Some points, each followed by its number:
[  5 -20 -22 -10   7   4  25   1   5 -67   9  23 -39  20 -30  -1 -13 -19
  13 -27  32   7 -43 -23 -27  27  -9  18  -9 -10 -54  40] 0
[ -6   3  39  14 -18 -38   1 -26  22  17 -13   2 -12 -14   5 -10   7 -45
  -3  11  17  17 -34  14 -17 -25  18  -2 -10   1  13 -24] 1
[117  49  24 -31  97  58 -16 -44  -7  57 -35  -7  67  -5  46  -3 -31  49
 -22  -1 -49 -42  32  34  -2 -85  47 -58   2  36  26  32] 2
[ 55   9 -24 -34  42  29  -9 -19  31   8 -19  28  -4  10  16 -40 -12  15
 -10  15 -56  -2  82  29 -18 -22 -20  35 -20  40  15   4] 3
[ 59  33 -14 -30  53  33  17 -39  17 -22 -24  44  -9  -2  25  -9  -9  14
 -17  12 -22 -12  27 -12 -38 -24 -19  12 -32  31 -35 -15] 4
[ 27 -48  -6  -2 -30  13  -5 -23  33 -40 -28   6 -21  42 -52 -70  -6  -1
 -31 -43  65  75  -6   0  24  -1  29 -13 -37 -26  -7   9] 5
[ 36 -18  26 -62 -78  24  10 -19  41  10 -63 -41 -15  63 -78  -8  39  11
   4  -2 -35  17  35  50  -1 -56  11  48 -79  55  48  -8] 6
[ 30  40  29 -18  22  -9   0 -52  13  68 -17 -13  44 -42  47   5  19 -14
  -7  54 -36 -26  54  30  -3 -43  -9 -20  -1  26  43 -37] 7
[ -1  18 -15  26   1   6   0   5 -30  10  15 -19  38 -53  43  15 -16 -12
   4  17 -12 -10   9 -16  13  16  11 -32  28 -16  21  -6] 8
[  79    2   44  -26   14   41   24 -117   13   58  -74  -52   41   26
  -29  -23    1   11   12   11   28   36   54  -12   40  -63    8   -6
  -36   63   44  -52] 9
[ 23  20  46  -6  -3 -30  -7  -5  24  38 -19   0  12 -22  39  44  -4 -43
 -13  29 -24  -4   2  31 -25 -61  23  -7 -11  13  38 -13] 10
[-13 -21 -46   6  -9  29 -24  34   5 -63  33  48 -33  16 -35 -55 -33  -4
 -12 -42  19  33 -22 -30 -27  24 -10  13 -14 -43 -42   2] 11
[  -3   50    9  -16   61   25    0   30  -11   53   -9   -5   10    5
  -17   10    0   97   59   46 -109  -49   20  -19   14  -17   -9   40
    0   90   53  -41] 12
[  0 -13  28  21 -34 -42 -37  43  14  10  11  17 -37   1   5  -3  17 -40
  -3  16  -4  22 -42  21 -12  14  48  -7 -13 -38  42  44] 13
[-64 -26  -1  17 -54 -26 -20  15 -19   6  31 -25  -1   6 -16  42  17  -5
  15   2  42  13  -2 -17  39  47 -28  -6  24 -23  24 -27] 14
[ 47  11  23  -6  -6  -2 -19 -26  28  46 -32 -23   7  -2  -8 -13   6 -16
 -11  14 -57  -4  -7  54 -10 -31  45  -3 -42  38  67  25] 15
[-19 -23 -21  -7 -23 -15  20  24  14 -82  29  34 -63  18 -37 -13 -16 -31
   9 -24  43  21 -70 -30 -47  50 -19  20 -20 -26 -79  42] 16
[  21   13  -11    9   35   35   -9   31  -26   77  -13  -46   25  -13
   -5  -20    3   70   17   68 -121  -51   26   17   27   12   12    6
   -2   59   72    6] 17
[ -58    2   30   37  -47    8   12  -23   -3    7   -2  -68  -25   21
  -93  -39   24   22   41  -24   -1   -5 -108  -37   48   40   26    8
  -28   23   33  -23] 18
[ 22  10  -5  -3  21  -7  36 -23  12 -32 -18  32 -13   2   0 -33   9  -9
 -25  -7  15   5 -24   6 -20  -9  13  -4 -17   3 -45  17] 19
[-57 -21 -57  20 -15  11  40  29   2 -73   7  16 -48  12 -31 -23 -10   7
 -22 -19  33  19 -33 -41 -10  34 -17  33  -9 -20 -68  10] 20
[  4 -13  -4  34 -13   6 -12  10 -36   1   2 -31  13 -32   9   7  -4 -19
  14  12  19   6 -23 -25  33  53  25 -30  21 -28  22  33] 21
[ 85   0   9 -27 123  34  12 -11 -13  39 -25  -7  22   1  57  38  -8  35
  -7  37 -16 -25  22   4  36   4  27 -22  40  15  20  95] 22
[ 90  -7  -5   1  47  59   1 -10 -18  16 -33 -35  50  39 -20 -44 -13  62
 -35 -36 -31 -14  -3  15  41 -14  67 -25 -37  22   5  70] 23
[-75  21 -46  -9  15  28  -8  55 -17 -20  68  30  -2  -2  23  49 -11  40
  17   1 -26 -26   8 -40 -16  14 -61  -1  50 -16 -46 -32] 24
[-33 -21 -26  21 -30 -17  12  11   8 -15  -5   3 -11   4  -9 -20   3  -4
  -6  -3  12  23  35   1   7   1  -8  29  -3   3   1 -27] 25
[ -9 -24   0  17 -15  20  48 -81  31 -51 -60   5   3  13 -16 -92 -27 -12
 -12 -38 127  82  36 -47   4 -39 -39  -3 -26  -9 -56 -98] 26
[ 68 -16  12 -67 -40  42  18  -6  40 -14 -68 -20 -23  81 -80 -16  19  43
  -8 -25 -34   9  23  47  -3 -67  13  59 -91  56  18  19] 27
[-117  -61    5   -2  -74  -38  -11   51   -7  -27   38  -15  -39   44
  -12   69   32    4   -9   -8   95   36  -25  -35   59   76  -48   -9
   38  -57   -8  -23] 28
[ 45  19  18  32  76   8  35 -36   8 -18 -39  31  -1 -30  30 -57 -21 -12
 -16  -5  26  -2 -34 -12 -29 -28  33   0  10   0 -26  23] 29
[112  17  56 -44 -12   5 -39   4  39  46 -49  -8  -5  46 -18 -66  10  14
 -23  53 -86  25   0  59  11 -25  74 -15 -85  45 103  54] 30
[ 28  -2 -10  -3  10  19  -9 -13  -2  28 -19 -17  17 -17  14 -15   2  -6
  -9  13 -25  -3  35  22  11   9   8  -4   3  12  26  18] 31
[ 77  22 -25 -14  41   7   6 -18  48 -43 -34  68 -31 -12  55 -32 -23 -24
 -46  13 -35  17  42  35 -73 -57   2  22 -42  15 -31  19] 32
[  3  32  17 -12   9  -7   0 -35   2  45   0  -6  31 -22  29   7  14   2
   5  24 -20 -15  43  11  -1 -23 -23 -12   8  19  26 -38] 33
[ -1  16 -25  -9  35   7  17 -14  -8 -16  17  29  20 -28  47  14 -18   5
  -7   3   6  -2  52 -26  -8  20 -45 -11  19   6 -22 -36] 34
[ 70 -10   3  -5   8  39 -12  -8   1  19 -35 -22  16  39 -29 -31   1  40
 -21 -13 -29  -3  -3  21  25 -15  58 -10 -30  26  25  52] 35
[ -8  16 -30 -15  49  19  -2   0  -4  -9  16  30  15   8   7  11 -17  30
 -11 -34 -14  -4  40   4  -4 -20 -43  -4  27   6 -21 -24] 36
[  3 -22  23   2  16 -19 -23  22 -17  42  15 -17  -1  44 -18   4   9  30
 -11  19  11   8 -23 -11  60  31  15  -6  11   1  40  35] 37
[  0 -25  24  -3  36   3  -5  28 -22  21   7 -15 -14  60 -32  -6  13  41
  18   8   4  -5 -42 -20  50  39  22  14  23   9  17  56] 38
[-88 -40  10  -7 -47 -24   2  36 -10 -17  34 -18 -23  30 -31  28  14  17
   2 -11  63  22 -22 -25  56  55 -34 -12  39 -46 -14 -14] 39
[-102  -64  -22  -14  -27  -16  -12   54   33  -41   46   14  -70   55
  -25   34   23   16  -28  -32   65   23  -25  -23   42   70  -43    4
   41  -60  -43    1] 40
[ -63   16  -36   24    8  -51   -3   88  -25   14   35    4    9 -107
   75   34  -10  -55  -16   58  -51  -36   18   25  -37   34   -2    2
   63  -40   24    4] 41
New points follow, each followed by the number of its nearest point above by angle.
[ 127   20   49  -34   45   57   27 -103    7   23  -82  -18   34   19
  -14  -30  -12   23    7   11   24   20   13  -12   26  -60   26  -37
  -30   37   13   35] 9
[ 93  57  -7 -50  82  53  23 -54  23 -13 -27  62  -2   6  33   5 -16  33
 -11  20 -46 -30  65 -13 -36 -42 -49  15 -35  64 -25 -25] 4
[-18 -28  12  -2  -1   0  16 -48  17   7 -29  -9   1  18  15 -18  -1   4
 -26  -4  76  33  33 -20  24 -22 -25  -2   9  -9 -24 -42] 26
[-64 -23 -26  33 -55 -45 -59 124  -2 -22  59  29 -46   4  -8  29   8  -9
  26 -13 -29 -16 -69  21 -42  56  33  39  22 -38 -10  70] 13
[ 73   1 -12 -32  23  47  27 -16  35 -32 -57  26 -40  37 -64 -80   4  33
 -24 -10 -19  24 -35  -2   1 -46  32  32 -57  23 -16  44] 27
[ -6   6 -17  23  -3  10  -5  18 -37  -8  26  -9  10 -17 -26 -35  -9   6
   6 -14  -3  -2 -46 -18  20  37  19 -27  20 -33  -8  42] 21
[-29 -11  10  24 -19 -30 -38  15 -42  44  51 -13  28 -13  10  59   6 -10
  26  24   3 -11  13  -3  35  54 -19  -6  29 -14  46  -8] 14
[-22  14  36  10 -33 -22 -11 -14  -8  16  22 -28  23  -3 -12  20   3  -6
  27   5   9  11 -11 -13  20   0  -7 -25  -5   8  40 -39] 14
[-31 -20 -23  19 -44 -30  19 -48   8 -53  19  23   1 -20  17  16 -33 -65
 -23 -27  84  64  47  -5 -36 -63 -53 -38  23 -38 -71 -83] 26
[ 15  -5 -12  22  30  16 -10  -7 -40  11  14   1  39 -52  39  29 -16 -22
  24   3  37  -8  26 -15   7  20  -7 -30  60 -44  -9  15] 8
[-31   4 -19  -7   5  -6 -16  30  -9 -17  41  27  -1   5  22  35 -11  16
 -18 -21  -9  -5  15   6  -7  -1 -23 -22  32 -21 -16 -14] 24
[-51   7  19  24 -31  -3  12  -9  -8  18   9 -54  -6   2 -61 -21  18  11
  36 -18 -15 -16 -67 -11  41  31  12   5  -1  23  31 -23] 18
[-14 -21 -41  -6  56   9  34  33  -4 -34  -8  27 -44  -5 -40 -12 -18   7
  44 -10 -30 -15 -10  15 -31   0 -20  67  39   9 -33  51] 0
[-60 -39   9  10 -89 -34   8 -33  30 -56   6  14 -21  28 -11   4  -2 -43
  -5 -32 121  60   9 -39 -16 -23 -48 -14 -11 -37 -58 -92] 26
[-16  -9  18   6 -19 -12 -16   1 -31  32  23 -30  20   3  -2  44  16  -3
  23  16   7  -7   2 -16  38  32  -8 -10  17   3  37  -4] 14
[  3  15 -26   5  29 -14   9 -28  -2  -8   6  39  17 -19  55  -9 -13   2
 -41  -1   8   0  59  -5 -23 -10 -36  -5   5   1 -35 -38] 34
[-33 -15 -53  -4   9  14  28   5  22 -59  11  30 -38  12   3 -30   2  18
 -49 -18  44  24  -3 -33  -4  28 -32  11  -9 -18 -84  -7] 20
[ 33  13  39 -25 -25 -23  25 -41  59 -13 -46  24 -39  32  -9 -47  25 -17
 -44   5  14  28 -34  35 -22 -78  25  -5 -58  12 -41 -12] 19
[ 99  44  28 -25  87  50 -25 -35  -6  56 -22  -7  67   1  33 -14 -22  48
 -24  -5 -48 -40  14  37   0 -79  48 -54  -7  29  26  29] 2
[ -1   7 -29   3  43   8  12  18  -7 -26   7  33  -6 -23  33  11 -24  -2
  -8   2   4  -5  15 -21 -27   8 -26   9  21 -16 -35   1] 34
[  2   7  -8  12 -34   1 -28  29  -3   4  23   7  -8  -5  -9  34  11  -9
   1   2 -38 -21 -10  13 -17  16  12  13 -12   4  11  19] 13
[  6 -18   9 -19  35  13  16  10   0   7 -25  -2 -30  31 -61 -55   9  25
  34  -5 -23   0 -25  -4  20   8  15  34  14  26  12  24] 38
[  -3  -15   21   -8   14  -72  -20   70   41  -25   -2   81 -101   18
   -1   16   11  -20   23   16  -16   24  -67   36  -56   -8   29   33
    0  -16  -18   76] 13
[-24  -8  -3  10 -40   9 -28  27 -24   4  35 -14   6  -1 -15  21  -4  -7
  20  -2   5   0  -3 -22  13  20 -11 -27  21 -21   5 -22] 14
[ -11   57   -9   70  -36   -6  -11  -12  -60   29   22  -61   96 -124
   92   24  -27  -51    0   45  -15   -6   42  -36   24   21   12  -77
   45  -25   55  -62] 8
[-27   0  12  19  41  -4  21 -23  -1   6 -16 -11   1 -28   1 -21   4 -22
   3 -15   8  -1 -57   1   5   4  14   5  31  -8  12   9] 29
[ -48    9   13  -44  -39  -11  -23  -27   44   50    4   11   15    3
   44   17   17    9  -19   44   -8   23  127   19    2  -52  -77    9
  -31   45   40 -127] 33
[119  48  32 -21 105  58 -35 -37  -8  77 -36 -20  87  -9  50 -15 -31  55
 -35  -3 -70 -48  32  51  -6 -90  59 -64  -5  31  43  31] 2
[ 68   4 -31  10  38  42 -34 -21 -18   1  -1  18  51   5   6 -81 -41  36
 -64 -41   3  15  32  -8   6 -21  23 -44 -31 -18 -10   4] 23
[-23 -21  25  -7 -55 -58  11 -30  17   7 -15 -10 -16   5   2  26  16 -66
  37  12  44  48  23  16  -3 -34 -27  11   4  12  31 -56] 1
[-27  16 -50 -15  61  29  18  29 -13 -29  26  39  -6   1 -14   1  -4  59
  15 -15 -17 -35  -1 -37  -5  33 -47  47  22  11 -53  31] 24
[ 11 -10 -40  15 -58  15  23 -20 -17 -37   6 -23  24 -28  15  32  -4 -53
 -23 -28  32  11  14  -4   0  27   9 -32   3 -30 -18  15] 21
[  5  10  78  26 -22 -71  -1 -48  29  29 -31  -2 -13  -1  15 -28   7 -77
 -19  33  18  30 -71  26 -30 -50  56 -11 -27   3  37 -14] 1
[-46   3  22  15 -26  14  22 -27   8  -6 -14 -35 -30  15 -82 -37  22   1
  33 -31  15   5 -91 -23  27  20  13  15 -22  14   8 -10] 18
[ 20  19  45  -7 -41 -43  17 -28  47 -11 -36  19 -26  14  -5 -28  24 -28
 -30  10  15  20 -35  31 -24 -51  37  -8 -61  11 -19  -4] 1
[ 36  19  35 -16  19  17   4 -60   8  35 -39 -16  27   2   5   7  -1   2
   4  11   4   5  27  -2   5 -54  -2 -17 -21  37  20 -45] 9
[-39  -8  15  20 -38   2  14 -14   3  -9  -6 -41 -20  16 -66 -26  23   2
  15 -23  15  14 -67 -15  34  27  15  10 -14  13  13  -8] 18
[  5  -1  40  11 -18 -39   2 -28  24   6 -24   6 -18   1   0 -24   5 -47
  -7  12  10  27 -37  17 -18 -32  32   3 -23   5  13  -9] 1
[  29  -22    2    2  -43  -53  -43   45   13  -23   20   82  -14   -1
   37   57  -18  -79   -4  -26  -30  -10   41   85 -105  -54   -4   19
    2  -33  -45   18] 32
